In the rows, 128 means zero.
The rows of A fall into a few groups, and each row is roughly a mix of its group's hidden directions.
A (167 x 11):
[[119 118 152  64 125 111 170 114 174 128  97]
 [ 96 169 151 115 164 145 154 140 193 137 139]
 [ 71 151  85 112 139 112 103 133 156 114  80]
 [160 165 106 117 113 131 116 132 156 121 206]
 [ 72 146 114 147  73  86 134 100 128 105 128]
 [ 86 126 140 117 101  74 167 142 143 176 146]
 [161 149 129 158  67  94 168 127 102 120 103]
 [113 173 115  83  93 154 112 172 149  99 107]
 [132 109 158  88 114 158  76 156 102 173 139]
 [111 122 124  50 129 149  92 109 114 164 145]
 [139 103  69 164 137 118 115 115 183 119 161]
 [ 72 164 105 113 127 139 126 173 141  81 105]
 [129  76  95 148 126 130 125  92  65 120 100]
 [ 75 145 108  80 111 157 109 120 121 179 140]
 [106 142  89  99 169 105 170 126 133 124  72]
 [125 152 130 117 165 133 158 198  94 163 127]
 [147 113 109 130 201 164 138 126  96  94 108]
 [100 112  60 152 160 161 117 131 161 102 128]
 [167  96 147 143 118 148  80 123 150 123 190]
 [105 133  96 136 126 152 169 170  72 142 164]
 [116 128 149  92 122 116 173 132 171 146  65]
 [181 140 147 198 137  94 146 128 143 145 124]
 [ 96 167 102 131  95 147 167 172 142 112 168]
 [ 79 114 103 152  83 128 113 137 109 181 159]
 [120 170 156 132 113 177 136  88 162 101 167]
 [ 79 128 108 106 173 126 113  88  76 131 146]
 [ 74 154 136 114 107 156 117 173 153  97  90]
 [ 82 139 165 142  89 112 122 127  63 122 112]
 [169 144 141 147 111 162 110  94 124  60 143]
 [ 85  97  85 137 100 133 163  91 158  98 110]
 [ 83 156 132 114 103 170 130 166 159  82 109]
 [174 171  96 119  63 112 146 113 127 136 136]
 [134  63 123 107 134 199 132 121 144 129 114]
 [ 63 114 108 102 130 128 162 164 116 127 174]
 [ 65 149 125 100 147 114  97  99  88 141 157]
 [167  75 132 170 120  82 110 144  99 124 151]
 [106  87 186 174 151 119 120 149 111 115  96]
 [ 89 171 137  88 113 163 128 158  90  93 118]
 [162 143 127 117 155 133 108  94 138 188 180]
 [100 125 197  93  85 165 123 133 136 124 138]
 [107 155 117  98 141 115 145 149  72  66 131]
 [179 106  71 108 118 130 121 104  90 163 119]
 [139 110 170 115  97 133 140  92 128 147 200]
 [101  94 139 140 201 166 117 114 126 106 108]
 [111 139 121  68 132 177  82 146 122 162 117]
 [154 142 130  69 175 136 110 127 113 138  74]
 [152 146 104 103  97 174 160 153  96 149 172]
 [ 74 149 119  85 172 145  99 131 102 105 102]
 [102 129 160 126 141 100 113 138 125 131  43]
 [ 88  67 106 139 132 168 141 126 105 129  83]
 [153 156  54 142 109 123  99 115 129  91 148]
 [179 138 150 143  78  75 135 134 129 149  98]
 [ 97 115 109 122 163 179  92  97 152 146 170]
 [ 96 182 143 111 118 129  98 189 132 115  97]
 [ 86 114 103 138 106 135 134 107 136 143  49]
 [134 151 148 151 153 167  67 164 130  91 112]
 [ 91 141  98 152  76  85 101  98 100 114 131]
 [165  97 156 118 123 159  91 114 184 165 135]
 [111 116 134 146 124 138 146  53 125 148  74]
 [136 119 119 143 153  92 104 135 109  80 196]
 [118  93  82 132 161 111 139 122 190 163 140]
 [121 135 119 116 137 123 164 124 213 160 113]
 [150  84 138 146 168  89  90  97 114 100  98]
 [103 111 134  88 133 123 147  81  98 127  64]
 [116 132 155 114 168 139 185 116  94 128  73]
 [ 76 176  87 125 109 114 168 152 150 123 145]
 [ 98  62 136  82  89 106 127 109 122 147 129]
 [ 53 143 109 123 140 109 125  88 140 156  96]
 [126 130 122 138 152 184  81 137 112  67 119]
 [105  91  87  84 159 162 109 104 158 118 104]
 [201  97 118 108 151 113 149 104 137 169 124]
 [114 100 119 144 189 122 166  82  89 118 137]
 [168  94 117 150 134 153 182 111 140 143  77]
 [108 118 123 139  64 165 137 121 129 167  78]
 [153 156 126 154 112 154 147 103 111  51 132]
 [ 60 119 144 148  95 107 174 106 146 142 119]
 [130 142 106 110  95 118  56 145 129 128 179]
 [ 87 118 140 114 111  76 167 139 148 181 146]
 [104 148 154 147 140 100 206 117 150 107 116]
 [122 114 112  81 168 140  88 162 158  98  94]
 [110 140  88 153 150 161 133 159 170  73 142]
 [130 153 173  99  95 169  99 147 112 102 171]
 [105 104 125 114 200 160 124 103 137 155 163]
 [ 85 126 136 120 195 140 119 115 134 168 169]
 [168 134 108 133 177 159  91 159 142  82 141]
 [144  94 107  77 155 138 101 175 171 130 117]
 [ 94 123 119 116 128 142 129  76 187 121  80]
 [139 129 141 116 144 101 131 101 152 206 165]
 [155 143  76  89 105 148 138  80 168 126 119]
 [160 116 121 175 128 104 109 163 106  96 183]
 [108  94 100  78 173 145 131 175 124 112 155]
 [118 109  86 107  91 112 113 127  67 172 135]
 [134  90  80 120 154 131  91 151 116 188 137]
 [174  99 143 107 173 113 104 113 159 179 126]
 [165 151 146 124 158  93 121 160 159  96 181]
 [132 199 132 149 154 131 146 120  79 123  93]
 [125 109  68 145 173 119 120  77 129 114 160]
 [180 125 159 130 102 173 124 169 174 128 121]
 [126  88 160 122  93  69 172 103 125 115 134]
 [113 112 183 170 154 106 111 151 116 114  76]
 [ 98  91 165 179 140 133 165  83 121 140 116]
 [117 117 120  88 137 115 165 124 205 146 106]
 [163 137 113 101 176  98  92 134 118 103 180]
 [150 174 191 113 132 124 180 139 132 114 148]
 [ 90 160 116 136 139 124 166 157 165  89  80]
 [122  92 135  99  79 139  83 135 183 109 119]
 [110 136 121  99 140  88 156 128  61  99  94]
 [160 140 133 100 115 102  83 141 175 128  74]
 [184  75 125 135 140 172 120 127  98 108 101]
 [129 182 137 147 116 157  65  95 149 113 115]
 [ 99 124 115  87  78 118 118 115 194 141 124]
 [114 170  85 129 106 117 178 173 151 107 146]
 [ 75 109 157 113 146 124 117 169 163 179 123]
 [ 67 148 121 104 140 108 102 101  81 139 164]
 [140 116 119 111 126 149  43 152 124 157 147]
 [130 131 167  67  77 147 106 138 112 154 151]
 [ 82 189 107 138  84 133 137 142 112  91 128]
 [112 177 159 142 104 151 153  91 132  90 172]
 [158 143 161 188 127 126 135  77 103 161 138]
 [ 75  77 127 189 147 136 132 105 134 121 126]
 [111 122 180 106  84 139  98 122 121 152 184]
 [133 149  94 146 127 153 185  71 102 132 147]
 [179  87 117  87 126 164 131 119  89 162 134]
 [144 119 133 184 126  71 176 110 127  99 135]
 [171 144 123 117 111 183  79 134 114  86 141]
 [135 108  61 118 125 143  64 146 127 150 134]
 [ 92 154 115 152  72  88 131  96  97 100 136]
 [136  98 152 139 176 163  82  86 158 134 114]
 [100 165 134  67 124 109 150 154  82 103 127]
 [134 152 154 153 145 108 172 103 155  76  87]
 [110 116 165 126 147  85 120 134 149 195 161]
 [130  95  96 117 122 121 202  88 131 127  99]
 [175  67 126 166 115 136 108 119  94 103 148]
 [113  69 155 151 149 134 160 122 104 156 175]
 [143 128 152  90 148 123 134 118  77  71  88]
 [104 146 161 113  79 121 136 134 104 194 106]
 [182 126 136 123 192 116 141 138 139 101 172]
 [ 91  95 140 155 180 165 152  93 110 135 155]
 [138 133 189 141  69 126 137 140 144 157  90]
 [177 116 168 118 121 111 156 110  76 158  97]
 [108 118  79 123  79 167 130 125 111 150  78]
 [167 145 104 119  70 114  98 172 123 121 165]
 [187 135 151 139  81 119 119 171 170 127 138]
 [123 137 198 144 162  81 129 122 164 115 116]
 [ 78  68  97  88 111 140 127 131 154 106 129]
 [109 104 115 207  97 124 126  96 103 143 139]
 [144 132 122 130  92 166 184 146  84 140 167]
 [163 158 134 133 126 183 130 135 121  58 125]
 [113  69 133 153  86 134 109 144 103  81 153]
 [112  76 155 164  81 155 128 107 138  92 108]
 [ 89 176 121 112 141  75 164 146 101 101 140]
 [160 124 116 113 133 177  97 139 197 150 119]
 [170 121  79  73 111 107 151 113 116 161 109]
 [184 134 165 156 123  96 114  98 135 179 118]
 [138 158  97 122  92  85 114 116  67 124  96]
 [102 112 131 124 123  90 188 124 124 182 163]
 [ 96 147 152 121  91  96 143 144  75 115  79]
 [106 114 130 161 164 174 144 105  85 123 177]
 [110 142 119  97 130 170 133 134  65 131 182]
 [128 129 153 122 183 143 194 124 104 113  94]
 [119 170 149  90 118 164 105 153 119 185 103]
 [166 110 123 153 137  97 141 169 192 126 156]
 [138 139 140 159 150 147 124  50 151 143  94]
 [134  83 139 105 114 150 164  89 115 114  68]
 [105 103 133  75  95 125 109 195 119 144 130]
 [131 114  68 168 153 117 107 121 147 163 173]
 [122  67 133  89  96  94 117 140 144 160 163]]
Here is one row of each group, with its name. Which group are the others in?
[101 118 125 113 154 174  87  93 130 161 177]  <123>
[110 117 183 107  87 149 128 119 124 147 190]  <42>
[123 178 112 117 191 110 140 100 139 169 111]  <75>
[117 108 138 181 103 144 150 101 155  67 144]  <13>

[117  84 161  65  88 123 105 126 104 143 139]  <13>
[129 142  93 106  91 192 155 143 108 161 145]  <123>
[171 127  92 137  85 144 171  94 115  95 102]  <75>
[174 114 212 128 148 131 121 129 110 126 141]  <123>
[167 164  77  92 111 146 130 106 133 144 174]  <75>
[110 152  98 150 140 155  67 180 125 105 117]  <42>
[166 161 116 153 178 136 124 145 120  66 135]  <13>
[111 141 133 146 123  96 209  97 134 102 115]  <42>
[156 116 101  82 101 151  82 134 136 161 173]  <42>
[141 125 177 120 121 109  96  84 188 112 108]  <42>
[127 138 182 162 134 132 173 160 166  92 144]  <123>
[156 120 152 118 142  89 101 137  63  89 148]  <123>
[175 101 130 176 128 109 105 164 129 102 173]  <13>
[158 107 180 139 160 163 140 136  76 145 151]  <42>
